One turning vector, and how many steps it has turned
The counts run from 0 to 376.
[-13  12  10  11  -3  -5  14  -2 -22  -6   7 -13  25 -41  -1 -19 -22  16
 -48 -33  10   8  10 -49  28  30  15  -3  21  12   4 -15 -30 -10  15 -23
 -15 -19  -9   5 -19  15 -17  -1  19 -18   3 -10  11  -7 -16   7   0   3
   3   0   4  19 -16 -14 -27  26  -2  -1 -12   1  17 -40 -17  16  37  -8
   0  -6 -13  34  -3   1   4   4 -17 -30 -32  -2]
90
[-37  28  -1   9   6 -13  25  14 -20  -2  19  -5  16 -29   5  10 -12  22
 -21  -3 -10   0  -9 -29  31 -21  29  -5  -3   0  14 -10   5  20  18 -22
  -4  -6   9   8 -20  18 -11  13  33 -13  -9 -24  21  26   7   2  29  12
  22  12  -1  28  12  -5 -23  -6  -8 -21  14  16  20 -24 -10  -8  44  -9
 -15  33   0  24  25 -22  15  10   2 -16  -9  15]
191
[-23  16  -6  12 -11  -1   2  11 -31  20  -6   9  12 -40  17  -1 -17  35
 -22  -3 -27 -41  18 -27  29  26  22  16  15 -10 -12   8   9  35  -8 -40
   2 -26  -5  24  11 -15 -27 -29 -13 -25 -17 -25  12  -5   3  15  13  -9
   1  -5  -1 -28 -13 -11 -15  12  -3  15   3   7   5 -31 -18  -2  22  24
  17  -7 -12  12  17 -28  10  -5  -8   0  -5  10]
209
[-35   1  14  -6   7 -18  -1  23  -1  13   4  10   9 -29 -27  11 -16   9
 -35 -12  -7  -9  21 -14  18 -14  20   1   2  -1  42  12   0  30  24 -23
 -33 -41  -7 -13   9  -8 -10 -19  23 -13  -4 -30  17   9 -18  10  44  26
   7  16   4  15 -24  10 -24  -9 -12  12  15 -30  33  -2 -14   3  41 -12
  -7  15  12  33  -1 -14 -24  22   8   8  15  -9]
230
[-23  23 -13  15  16 -10  11 -15 -12  16  18  24  22 -42  11  19 -21  -1
  -5  -2 -10 -17 -15  -2  34  -7  16   7 -14 -10  -6  -4  -2   0  15 -23
   1 -36   5  -1  35 -13   0  10   1 -11   3 -34   3  -6 -13   1  14  26
  -9  17  -2   2 -11  10   7   2  22  48  36  10  25 -30  -1 -20  40 -23
 -10  21  16  34 -20  -2  22  31  15  20 -32 -18]
306
[-23   6  16  -8  -4  29  11 -12 -18   0   1  15  32  -9 -25  -9 -18  14
 -38 -22 -16  -6   8   8  16  24   9  23   3   0 -29 -36  -2  23   9  -7
   5 -49  -4  36  23 -23   7   1  20 -16   0 -13  -7 -19   0  17  31 -12
  20   6  14  -5   6 -18  -8 -11   3  28   2 -36   1 -20 -12  -6  10  18
   8  -7 -28  31 -18  -2   8  48  17  -2 -28   4]
328
[-16 -15  -5   9  -1   5  -9  13 -29  12   1   5   7 -41  21  11 -40  27
 -17  -8 -27 -21  21 -22  25   5  16   4   5 -10  -7   4  18  33  -8 -10
  -8 -31   3  -9  32 -36 -29 -19 -24 -22 -17 -20  -3 -14  -7  17   7  24
   6   8  13 -14 -19  -8  -7   5  -4  36  25  -2  45 -14   6   2  32  -8
  12  -5   8  28  -4 -25 -11   7 -18   7 -10 -14]
26
[  9  19 -12  10  29 -21  13   2  -9  -6  -5  16   8 -29 -30 -11 -33  21
 -34  -2  18 -20  10 -26  20  -8  18  -5 -20  18  -5  11 -19 -25  37 -42
  -7 -20  -6  29  39  23  -1  -1  -3  22  22 -19  23 -11   0   8  19   7
  -6 -19   5 -17  -2  -1 -21   6 -15 -22   2 -16  21 -37 -24  -2  18   4
  22  -4 -28  14 -21 -17   2  25   5  25  -6  13]
162
[-16 -13   7   3   8  10   4  15 -13  24  -3  -9   1 -37  -2  -5 -23  10
 -33  13 -19 -15  17  -3  53   2  16   3  17   0  16  12   3  32  23 -22
 -35 -52  -9 -21  21   2 -10 -32   1 -24   6 -28  26   6 -22  -2  33   4
  19  19   8   4 -38  14 -18  14 -23  28   6 -19  17  -8 -17  -2  23  14
  -4  11   4  23  26 -13  -3  13 -15  -9   2 -13]
222
[-17  12 -30  -2   2  14  26  -8   7  10 -16   0  13 -23  -6 -20 -16  12
 -33  -6 -22   5 -24   7  46   3  28  -4   2  12 -18  -3 -21  -8  29 -20
   5 -31  16  10  30   0 -14  -2  34  -5  35 -17  14   2   3 -16  15  -2
   2  -7  35  20  -7  -7 -34 -12 -16  -1  -4  -1  16 -22   7 -21   8  -4
   0   0   3  43   6 -22  40  23 -17   9 -34  10]
70
[-17 -10 -18   8  -2  -5  17   2  -3   6   1   8   1 -46  -8 -20 -29   3
 -45 -27   0   5  17 -27  -6  -2   5  -7   1  -5  13  -5 -13   3  16 -52
  -9  -4   6  22  29  -9 -13  -2  24 -10  22 -52   0 -18 -10  10  11  10
 -10   4  30  21 -37 -17 -22  -2 -19 -24  -7 -32  19 -17 -24  20   4  -8
  11   0 -10  30   2 -22  -6  15 -27  20 -23   9]
350
[-24  28   6  13  -2 -10  29   6 -40 -10  27  -5  26 -32   6   7 -31  32
 -19 -12   4  -1 -12 -33  26 -29  27 -14 -18  13  16  -6   4  16  17 -12
 -11 -15   4  10  -6  17  -7   9  12  -9 -13 -26  23  15  20  -4  30  13
  31   8   3  19  17  -6  -6  -4  -8 -15  20  26  12 -28 -15 -12  41 -14
  -8  22   2  19  18 -23  15  20  14 -18   4  13]
192
[-13  12 -10  -1   3  10  39  -9  -6 -13   2   7  32 -14  -5   7 -30  26
 -28 -18  -7   7 -11   0  35  -6  13 -10 -26  27 -32  -6 -14 -13  37  -8
   7 -36  18  15  37  -5  -5   7  15  -2  37  -3  10 -14  15 -11  32  12
   6 -15  33  11   9  -7 -13 -27  -3  10  -3   0  16 -31   1 -25  13 -14
  10 -13  -1  39  -3 -19  28  42   0   6 -28   6]
72
[-35  12 -17   1  19 -15  21   3 -10  -6  12  -3  19 -25  22  29 -21  35
 -28 -24  -9   5   4  -6  23  -6  19  -4  -7  19 -31 -20   5  -1  25  -2
  21 -18  21   9  36 -18 -26  23   5 -13  18  -8  -1  -7   0  10  24  19
 -17 -15  22   1   0  -5 -13 -24   9  -2   2   1  40 -12   1 -25  29 -10
  18 -10  -2  53  -3 -31  10  22  -8   4 -19  12]
267
[-27  23  -5 -18  13 -22   3  -1  21  17  16  -5   0 -58 -16  -4 -12 -10
 -18 -13   7  -4  13  10  11  13  24  23  -6   7  26 -28  -6   3  29 -21
 -13 -52 -12   5  29  -8   9   8   5 -14  -2 -37  10   2 -24  11  20 -17
   2   5 -12   7 -25  -1 -22  16 -13  26   1 -25   6  -9 -14  -4  11 -10
  14  19  -2  47  -6   1   9  38  -4  22  -1 -26]
43
[ 17  11  -2   3  22  -1  15  10 -23  -7 -20 -11   6 -33 -24 -36 -23  12
 -37   3  -9   5  18 -14  39 -10  18  -6  14  28 -16 -13 -15   2  21 -27
 -18 -28   3  25   4  36  11  -1  -3   7  32 -25   7  -1 -17  20  13   2
  28  13   7   7 -16   0 -35  36 -14 -18  -9  -8   5 -40 -30   0  15   8
  17  21 -19  19   5  -8  26  20 -10  -9   2  13]
172
[-10   6 -14  29  12   2   5  -6 -24   0  13   8   2 -42   3  -7 -39  11
 -37   1  -5   7  11 -39  46   8  12   9  17 -20  -2 -10 -17  10  14 -22
 -14  -8  -7 -13   8  23  -4  10  10  -6  -4 -16  14   0 -25  14 -17  17
   9  24   1  23   2  -8 -15  29   1   9  23  11  24 -32  -1   4  55  -4
 -18  16 -14  18 -10   4  17  -2  -7  -7 -56  -3]
101
[ -9 -10  18   2   4  29  15  15 -22   8   9   0  10 -37  -9  -3 -36  12
 -30   3 -13 -12  19   9  42  -4  14  -5   2  12   4  19  12  26  26 -17
 -28 -56  -5 -22  32   5  -2 -25 -11 -12   4 -14  24  -1 -11   5  35  12
  34   5   4   4 -29   8  -6   8 -23  31   3 -14   8 -20 -13 -12  18   6
   9   4  -6  22  11  -7  -8  43  -3  -9   8 -14]
223
[-15  19  13   0 -29 -19  37  -2 -46   6  20  -3  28 -43  34  12 -32  43
 -27 -27  -5  -2  30 -36   8  17  21  25   1  14  -7 -19   1  41  11  -7
  -1 -21 -15  19  -6 -16  -1 -16 -12 -31   5 -10   6 -14 -11  14  24 -10
  23  -3  -4  13  -1 -10 -14   8 -14  12  24   3  -2 -14   2  -3  31  -4
  21   1 -19  12  17  -1   9  17  -9  -8 -23  -8]
13
[-35   2  -6  -8  12  20  -4  -6  -2  12 -11  21  13  -5 -27  -9  -1  15
 -45 -15 -15 -15  -2 -17  29  26  12  27  28 -25 -21 -21  -5  24  15  -9
   5 -46  -2  24  11 -24  -7  -1  41 -16  -9 -10   3   0  -2  16  18  -2
 -13  10  15  -5  11 -18 -28 -11   8  11   4 -40  18 -13   3   2  20  23
  -5 -14 -20  33 -14  -7   3  21   4   5 -44  11]
330
[-35   2   6   3  -7  -1  17  17 -18  -7   1 -12  32 -25  19  11 -31  32
 -28 -38  -5   9  16 -22  11 -12  18 -29  -7  27   1 -12  -7   0  12  -1
  -2 -12   7  13  16 -20 -42  -1  -1 -20   3 -22  -1  -6  21   4  32  24
   4 -21  24   9  -6 -23 -20 -24  -3   2  -8   4  42 -29  -9 -10  29 -23
  13 -10  12  45   3 -38  -5  17 -15 -16  -2   6]
270
[-16   7  -6 -23 -15  -2   8   4 -17   5 -33  14  27  -3 -24 -30 -17  17
 -28   1 -22  16  20   6  25 -14  32  17  15   5   1 -22 -23  44  28  -4
 -14 -23   0  43  14 -12  -7 -13   4  -5  21 -17   2  -5  15  37  27 -16
  20  -8  16 -16   5 -19 -54   0 -29  -1  12 -20  11 -17  -2 -13   1  -4
  19  19 -11  24  -6 -25  20  36   2  13  -5   3]
250
[-33  18  12 -19   8 -13 -10   5   5  -3  -6  32  28 -15 -36  -4 -12   5
 -19  -8  -2  -1  32   3   7 -17  23  17  -7  -3  18 -19  -6  32  28 -14
 -20 -27 -13  24  27 -11  -8  -7  -4 -10  -4 -22  14  -4   7  39  32  -4
   2 -14  -1 -21  -1 -17 -29 -10 -15   5  14 -30  14 -27 -28 -17  13  -7
   3  13 -10  27 -29 -23 -16  43  26  20  15  -4]
239
[-21 -16  -8  -2 -15  12   0  11 -23  16  -7  -5  13 -51   8  -5 -30  19
 -28   2 -32  -3  24 -17  35   2  13   0   8  -4  16   7   2  27   8 -14
 -17 -31  -5 -26  15  -9 -23 -36  -4 -25  -4 -26  10  -6 -11   7  22  14
  17  18  14   8 -41  -6 -21  11 -19  30   8  -6  32 -15  -9  16  24 -12
   9   7  10  27  19 -25 -10  20 -29  -8 -11 -24]
28
[-22  -2  -2   2 -20  21  11   3 -15  -4 -21   2  28  -6  -3 -31 -33  14
 -32  -5 -24  17 -18   5  28  -7  18 -22   4  19 -16  -6 -16  14  13 -11
   0 -28  23  30  31 -23 -24  -8  16  -8  21 -23  -4 -16  27   3  16  15
  14  -4  49  -2  -4 -13 -29 -23 -19  11   0  -5  19 -26  -3 -13  -7 -10
   4  -1  11  36  -3 -37  20  31  -9   2 -14  14]
68
[-20 -15  18   3  -3   6  -3  25 -34  11   0  12  14 -27   6   4 -25  22
 -33   5 -36 -19  23 -20  31  -2  14  -3  15   4   3  19  13  45  -4 -27
 -16 -35  -5  -3  11 -16 -14 -43 -10 -20  -6 -17   4  -9 -21  16  38  23
  26  15  10  -5 -21  -1 -11   5 -11  26  10 -18  22 -14  -8  11  33   2
   5  -3   5  16   7 -16 -10  13  -5 -11  13  -5]
219
[-27  15  18  -4  11  -5  12   8   2  22  20   2   4 -40 -14  -2 -25   2
 -30 -12  12   4  14   6   4  -7  22   7  -8  18  38 -11  -3  24  36 -20
 -45 -52 -15  -4  32   6   1  -1  12 -13   5 -35  27  -3 -16   1  32   1
  12   3  -4  17 -31  20 -21  12 -21   8  12 -23   2  -7 -25 -14   8 -13
   5  14   1  30   7   1  -5  34   6   7  13 -13]
234
[-28 -13  -1  22  -4  33   6  -6 -21 -12   9  15   8 -45  10 -10 -41  -2
 -16  -3 -25   9   7  -6  36 -17   2  -6  -1 -24   1 -16  -1  24  -3 -36
  -7   0   4   4  36  -6   2   5 -16  -6 -20 -45  -5 -16   3  31  -6  16
  22  15  11   0  -9 -21   1   7  -8  15  21   7  15 -43 -23  -2  22 -11
 -15  29 -13  13 -17 -26   8  34   1   8 -28   0]
107
[-33  13   8 -19  12 -11  -4   1  14   0  12  17  16 -31 -21  -1 -24  -4
  -2 -14   2  -4  21  13  13   0  24  18 -13   6  11 -28  -8   3  21 -15
  -1 -43 -18  22  45 -18   5  13 -12 -13 -18 -30   0  -7  -3  34  22  -5
   1   2  -7 -19  -8 -17 -15  -7  -9  32   7 -26  21 -28 -20 -16  14  -5
  11  15  -9  39 -35 -10  -1  47  18  20   4 -20]
45
[-10 -14   5   6 -16  25   5  14 -22  12   1  -4  23 -47   7  -7 -43  19
 -24   0 -22 -19  18  -3  41  -3  10 -14  -7   0   5   4   2  16  16  -9
 -21 -42 -11 -25  29  -3 -21 -32 -29 -15  -5 -22  16  -8   1   9  20  13
  27   1  14  -5 -23  -4 -14   7 -21  34   9   2  30 -21 -12  -8  13 -11
  11  10   2  16   6 -22 -11  33 -21  -7  -2 -21]
29
[-27  32   2   2 -14 -39  20   0 -34  21  17   2   1 -48  28  21 -11  40
 -23 -10  -9 -31  13 -40  13  29  20  19   6   4  -6  -4  11  34  -6 -44
   5 -22 -11  29  -4 -19  -7  -9   6 -24   0 -21  14  -3 -26   8  23  -8
  10  15 -12   3  -3  -3 -11  12  -2  11  13   4  -3 -17  -6   5  41  19
  20   2 -11  14  26  -4  12  -6  -3  -2 -17   6]
206
[-21  28  -1  15   5 -23   6   3  -9  -3  16 -14   8 -45  18 -11 -35  31
 -30 -26  16  -1  11 -34  32  34  22   7  10   8  10 -15 -23  -8  21 -14
 -13 -20 -16   3   7   4 -35   6  -5 -15 -13  -3  19  -2  -6   7 -11  -1
 -14 -16  -7   4   0 -21 -25  21  -8  15  -2  15  29 -36  -7   0  46 -11
   9  -9  -9  37 -14  -7  12  -5 -11 -14 -22  -7]
283
[ -2   8 -11  -5  20  -4  -6  17 -27 -18 -10  -6  19 -27 -16  -6 -14   7
 -29 -14 -25  12  15 -32  25 -25  10  -2  16   0 -12 -35   1  11  -2 -15
  12  -4   4  21  -7  15  10  16  13   2 -13 -27 -22   1 -16  43  22  22
  33  37   6  12  10 -21 -27  28  12 -12   7 -14  39 -22 -10  20  34  -2
  10  33 -14  22 -11 -17  15  21  -9  -9 -17   7]
370
[-27  17   0  15 -23 -13  21   4 -49   1  13  10  21 -47  36  11 -32  40
 -15 -23  -8  -7  29 -25   8  21  24  18   5  12 -13 -19   8  42  -3 -14
  -1 -23 -12  33  13 -32 -20 -10 -29 -30  -8 -10  -1 -17   1  19  10  -6
  11 -14  -1  -2  -1 -26  -7   5 -12  22  23  13   1 -21  -3  -8  26   2
  27   0 -18  16  -1 -11   2  15   1  -2 -20   2]
14
[-26  24  10  -3 -14   8   9 -12  -9  19  -6   7  39 -40 -12 -13  -8  -8
 -17 -13 -17 -15  -9   1  22   1  11 -14  -9   4  16  -8 -14   4  16 -25
 -15 -38   3  10   0  -8  -6 -20  13 -20  -4 -45   5   0   6  -9  29   3
  22  14  -3   7 -18  -2 -21 -10   6  35   4   1   1 -39 -33  -3  -9 -26
 -10  32  27  29   4 -10  14  42  14   0 -12 -19]
312
[-28  28  -1   1  17 -10   0  -2   9  19  17  -1  -1 -49 -10  -5 -24   3
 -19 -13  17 -14   3   7  17  17  28  11 -10   9  23 -23  -2   2  32 -15
 -17 -59 -18   2  50  -5  -5   9  -8  -3 -13 -36  17  -1  -9   3   9  -4
  -9  -4 -17  -2 -25   7 -10  16  -5  32  14 -10  22 -15 -21 -16   8 -12
  16  10   8  39 -13   3   3  29  -2  17   5 -22]
42
[-27   6  24  10   5  -5   1  16  -9  11   9  15  16 -23 -26   0 -34  15
 -31 -11   0  -6  14 -11  14 -19  16  -7 -11  10  40   9  -2  21  34 -15
 -48 -45 -13  -5  24  -5 -11 -19   7 -11 -13 -30  24   2  -2  10  36  28
  14   6  -4  -1 -19  11 -18  -5 -13  15  19 -25  31 -16 -18 -10  28 -24
  -6   7  14  27 -12 -11 -31  24  20   2  21 -12]
231
[-29  12 -10  11   1  -9  19  12  -4   4  10 -13  23 -34  21   4 -24  33
 -27 -30  -2  -4   4 -20  17   1  27 -18   6  19  -1 -15  -7  -4  16  -7
  -8 -18  12  10  24 -10 -53   1   4 -20  -3 -20   8   7  20  -4  13   6
 -10 -33  12  10 -14 -17 -19 -16   3  -4 -12  20  45 -29 -10 -13  21 -18
  15 -11  11  46   7 -35   0   5 -25  -9  -3  10]
271
[-41  21  12 -11 -13 -13  21  -1 -11   2   5   7  28 -44   9   4  -4  21
  -6  -4 -14 -12  13 -23  34  -5  25   6 -10  -8   8 -13   0  29   5 -48
  11   4   4  15 -11   2  -8 -16  16 -33  -7 -32  20  13  12  13  39 -19
  15  -6  -1   7   5 -24 -23 -13 -22 -10  -1   8 -15 -34 -32  -4  22   9
   4  24 -20  19  32 -35  14  15   9  -7 -12  12]
199
